Each row is a point on one shape in 19 dimensions made of curled strands that fork but never close a loop.
q_485: [ 18  -1 -23  10 -21   5  -2 -16 -13 -18 -16   6  -3  -1  -3 -22 -12   3
  -6]
q_35: [ 43 -28  -6  11 -20  18 -10  -5 -10  26  -3 -23   1  22 -11 -14   8 -14
  25]
q_724: [-47  12  22   0 -18   1  30 -22  -6  33  23  40   2  48  12  25 -16   0
 -25]
q_656: [ 23  -4 -22  12 -24   8  -4 -14 -11 -17  -8   5  -4   9 -15 -20 -14  -3
   4]
q_250: [ -1 -50 -30 -27   3   0 -26  13  -8  -3 -80   7  11   1  27 -29   3 -30
   3]
q_778: [ 31 -29  -4   2 -25  19  11   1  -9  61 -32 -23  -1  23  21 -22   9  -7
  55]
q_678: [  9  19   5  -2  36  -8  -3  31  36 -12  32  -9  -3 -47 -14  33   8  15
  25]
q_732: [-51  16  16  -3 -13 -15  19 -24 -17  11  -7  29  -4  33  15   2  -8  -1
 -28]
q_418: [ 12  16   2  -2  31  -5  -8  30  30 -14  33 -12  -3 -39 -15  25   6  12
  21]
q_879: [ 24   3   0  -6   4  18 -20  23   1 -20  33 -29  -7   0 -24  -3  -1  -7
   0]
q_93: [ 15   0 -22  10 -19   4  -1 -16 -14 -19 -17   6  -2  -4   0 -23 -10   4
  -8]
q_718: [-24   7  -4   9   0 -28   5 -29 -22 -24 -50   3   7 -19  21 -28   5  10
 -33]
q_375: [ 21   8  -2  -7  14   9 -19  29  11 -18  35 -25  -6 -16 -20   6   0   2
   8]
q_517: [ 30  -3   1   2  -3  22 -21   7  -7 -20  28 -23  -5  16 -28 -12   5 -16
  -5]
q_33: [ 13  15   1  -3  30  -4  -9  30  29 -14  33 -13  -3 -38 -16  23   6  12
  20]
q_541: [-41   6  24   4 -20  11  34 -20   2  46  40  45   9  52   7  39 -20   4
 -23]
q_73: [  2  25  12  -3  42 -11   7  36  44 -11  33  -8  -4 -58 -12  46  10  18
  31]
q_255: [-51  16  16  -2 -14 -14  20 -23 -17  11  -6  30  -4  33  15   2  -8  -2
 -28]
q_880: [ 18  10  -2  -6  20   4 -17  30  18 -17  35 -21  -5 -24 -18  11   2   6
  12]
q_770: [  3   3 -16   9  -9  -7  -1 -22 -17 -23 -30   2   1 -17  13 -27  -2   8
 -21]
q_330: [ 32  -7  -6  10 -11  16 -22  -9 -10 -21  16 -12  -4  21 -30 -19   4 -18
  -1]
q_590: [-50  16  14  -2 -13 -17  17 -24 -19   7 -12  27  -4  29  15  -2  -7  -1
 -29]
q_228: [-34  -1  24   9 -23  21  35 -18  10  59  56  51  17  54   1  51 -25   9
 -20]
q_113: [-41   6  24   4 -20  10  34 -20   1  45  38  45   8  52   8  37 -20   4
 -23]
q_348: [ 39 -14  -3  10 -11  20 -21  -5 -10  -5  17 -19  -1  24 -26 -17   9 -19
   1]
q_902: [ -1 -51 -32 -27   3   0 -28  14  -7   0 -82   7  10   1  28 -27   2 -32
   4]
q_945: [ 19  10  -2  -6  19   5 -18  30  16 -17  35 -22  -5 -23 -18  10   1   5
  11]
q_929: [ 23   6  -1  -8   8  14 -20  27   5 -19  35 -29  -7  -8 -22   1  -1  -3
   3]
q_812: [ 18  11  -2  -5  22   2 -16  30  20 -16  34 -19  -5 -27 -18  13   2   7
  14]
q_545: [-41   6  24   4 -20  10  34 -20   1  45  38  45   8  52   8  38 -20   4
 -23]
q_232: [ 12  17   3  -2  32  -6  -7  30  31 -13  33 -11  -3 -41 -15  27   6  13
  22]
q_520: [ 29  -7 -10  11 -14  12 -17 -11 -10 -21   9  -8  -4  18 -28 -18  -2 -15
   3]
q_756: [-15   5  -8  11   1 -26   4 -30 -21 -29 -51  -2   7 -27  23 -31   6  11
 -32]
q_782: [-50  14  21  -2 -16  -5  28 -23 -10  26  13  37  -1  44  14  18 -13  -1
 -27]
q_875: [  2  24  11  -3  41 -11   7  35  44 -11  33  -7  -4 -58 -12  46   9  18
  31]
q_221: [ 41 -31  -7   9 -23  18  -2  -3  -9  42 -15 -24   1  23   1 -16   8 -10
  38]
q_193: [ 36  -8  -2   9  -7  21 -27  -5 -11 -20  24 -16  -3  25 -31 -20  10 -21
  -8]
q_300: [ 23   5  -1  -7   6  16 -20  26   3 -20  34 -29  -7  -5 -23  -1  -1  -5
   2]
q_965: [  7   2 -18   9 -12  -4  -1 -20 -17 -22 -26   3   0 -14  10 -26  -4   7
 -18]
q_108: [ 27   1   1  -3   0  21 -20  16  -4 -20  31 -27  -7   8 -26  -7   2 -12
  -3]
q_199: [ 37 -31  -6   6 -25  18   4  -1  -9  52 -24 -23   0  23  11 -18   8  -8
  47]
q_302: [-35  10   2   5  -5 -25   6 -27 -23 -15 -39  12   3  -3  18 -21   1   7
 -31]
q_367: [  4 -61 -43 -35   4  -1 -37  20   4  12 -89   5   2   0  33 -20   2 -37
  14]
q_402: [ 21 -23   0  -3 -24  19  20   5 -10  73 -41 -21  -5  22  33 -28  11  -7
  62]
q_480: [ 14  15   1  -3  29  -4 -10  30  28 -14  33 -14  -3 -37 -16  22   5  11
  20]
q_650: [-27   7  -2   8  -2 -27   5 -28 -22 -22 -47   5   6 -15  20 -26   4  10
 -32]
q_296: [  4  22   9  -2  40 -10   3  33  41 -12  32  -7  -4 -54 -13  41   9  17
  29]
q_353: [ 33  -5   0   6  -5  21 -23   1  -9 -20  26 -19  -4  21 -30 -16   7 -18
  -7]
q_630: [  1   4 -15   9  -7  -9  -1 -23 -18 -24 -33   1   2 -19  15 -28  -1   8
 -23]
q_410: [  3  24  10  -3  41 -11   6  34  43 -11  33  -7  -4 -57 -12  44  10  18
  30]
q_729: [ -8 -34 -12 -23   6 -14 -12  -5 -14 -24 -70   3  10  -8  20 -32   9 -15
 -16]
q_618: [ 15  14   0  -3  28  -2 -12  30  26 -15  33 -15  -3 -34 -16  20   5  11
  18]
q_201: [-51  15  19  -2 -15  -9  24 -23 -13  19   5  34  -3  40  14  11 -11  -2
 -27]
q_72: [ 24 -25  -2  -1 -24  19  17   4  -9  69 -39 -21  -3  23  30 -26  10  -7
  60]
q_168: [-12 -23  -8 -15   7 -21  -6 -14 -16 -28 -66   1   8 -14  21 -31  10  -6
 -23]
q_862: [ 19  10  -2  -6  20   4 -18  30  17 -17  35 -21  -5 -24 -18  11   1   5
  12]
q_920: [-12   5  -9  10   0 -23   3 -29 -21 -28 -48  -1   6 -26  22 -30   5  11
 -31]
q_995: [-44   9  23   2 -18   5  32 -21  -3  38  30  42   5  50  10  30 -18   2
 -24]
q_268: [-28   8  -2   8  -2 -27   5 -28 -22 -21 -46   6   5 -14  20 -26   4   9
 -32]
q_796: [ 43 -27  -6  11 -20  19 -10  -5 -10  25  -1 -23   1  22 -12 -14   7 -14
  23]
q_96: [-17  -1  -6   6   4 -28   4 -28 -20 -29 -57  -2   8 -24  23 -31   8   8
 -32]
q_202: [  0  26  13  -4  43 -11   9  37  46 -11  33  -8  -5 -61 -12  50  10  19
  32]
q_954: [ 42 -30  -7  10 -22  18  -5  -4  -9  36 -10 -24   1  23  -4 -15   8 -12
  33]
q_148: [-33  -3  24  10 -23  24  35 -18  10  62  58  52  18  54   0  53 -26  11
 -19]
q_398: [  5  22   8  -2  39 -10   2  33  40 -12  33  -8  -3 -53 -13  40   9  17
  28]
q_55: [ 13  15   1  -3  30  -4 -10  30  28 -14  33 -13  -4 -37 -16  23   6  12
  20]
q_190: [-51  16  16  -3 -13 -14  20 -24 -17  12  -6  30  -4  34  15   3  -9  -2
 -28]
q_595: [-51  16  19  -3 -15 -10  23 -23 -14  18   3  33  -3  39  14  10 -11  -2
 -27]
q_340: [-44  14   8   1  -9 -22  10 -25 -22  -4 -27  20  -1  13  16 -13  -3   3
 -30]
q_68: [ 21  -3 -23  11 -23   7  -2 -15 -12 -17 -12   6  -3   4  -9 -21 -14   1
  -1]
q_559: [ -9 -31 -11 -21   7 -16 -10  -8 -15 -25 -69   2   9  -9  20 -32   9 -12
 -18]

Start at the first point of each line and follow the strands to each of the others. Where do the paths split? Write each fork as brackets around the two groups it separates, the group with the point that comes earlier in the line first. The first line is answered.
q_255 q_954 q_375 q_902 q_724 | (((q_954 q_375) q_902) q_724)
q_782 q_541 q_879 q_902 q_796 | (q_541 ((q_879 q_796) q_902))
q_201 q_348 q_410 q_559 q_995 | (((q_348 q_410) q_559) q_995)
q_965 q_348 q_729 q_875 q_595 | ((q_348 q_875) (q_729 q_595))
q_656 q_410 q_168 q_255 q_221 | ((q_410 q_221) (q_168 q_255))
q_302 q_402 q_995 q_418 q_902 | (((q_402 q_418) q_902) q_995)
q_965 q_862 q_796 q_995 q_729 | ((q_862 q_796) (q_995 q_729))
q_55 q_995 q_902 q_875 q_348 | (((q_995 q_902) q_348) q_875)
q_545 q_929 q_729 q_228 q_778 | (((q_929 q_778) q_729) q_228)
q_995 q_33 q_541 q_250 q_72 | (((q_33 q_72) q_250) q_541)
q_618 q_168 q_402 q_595 q_875 | (((q_168 q_595) q_402) q_875)
q_595 q_541 q_168 q_33 q_348 | (q_541 (q_168 (q_33 q_348)))
q_199 q_168 q_545 q_778 q_945 | (((q_168 q_545) q_945) q_778)
q_68 q_732 q_480 q_35 q_559 | ((q_732 q_559) (q_480 q_35))
q_541 q_296 q_250 q_228 q_778 | (((q_296 q_778) q_250) q_228)
q_812 q_55 q_724 q_402 q_250 | (q_55 ((q_724 q_250) q_402))
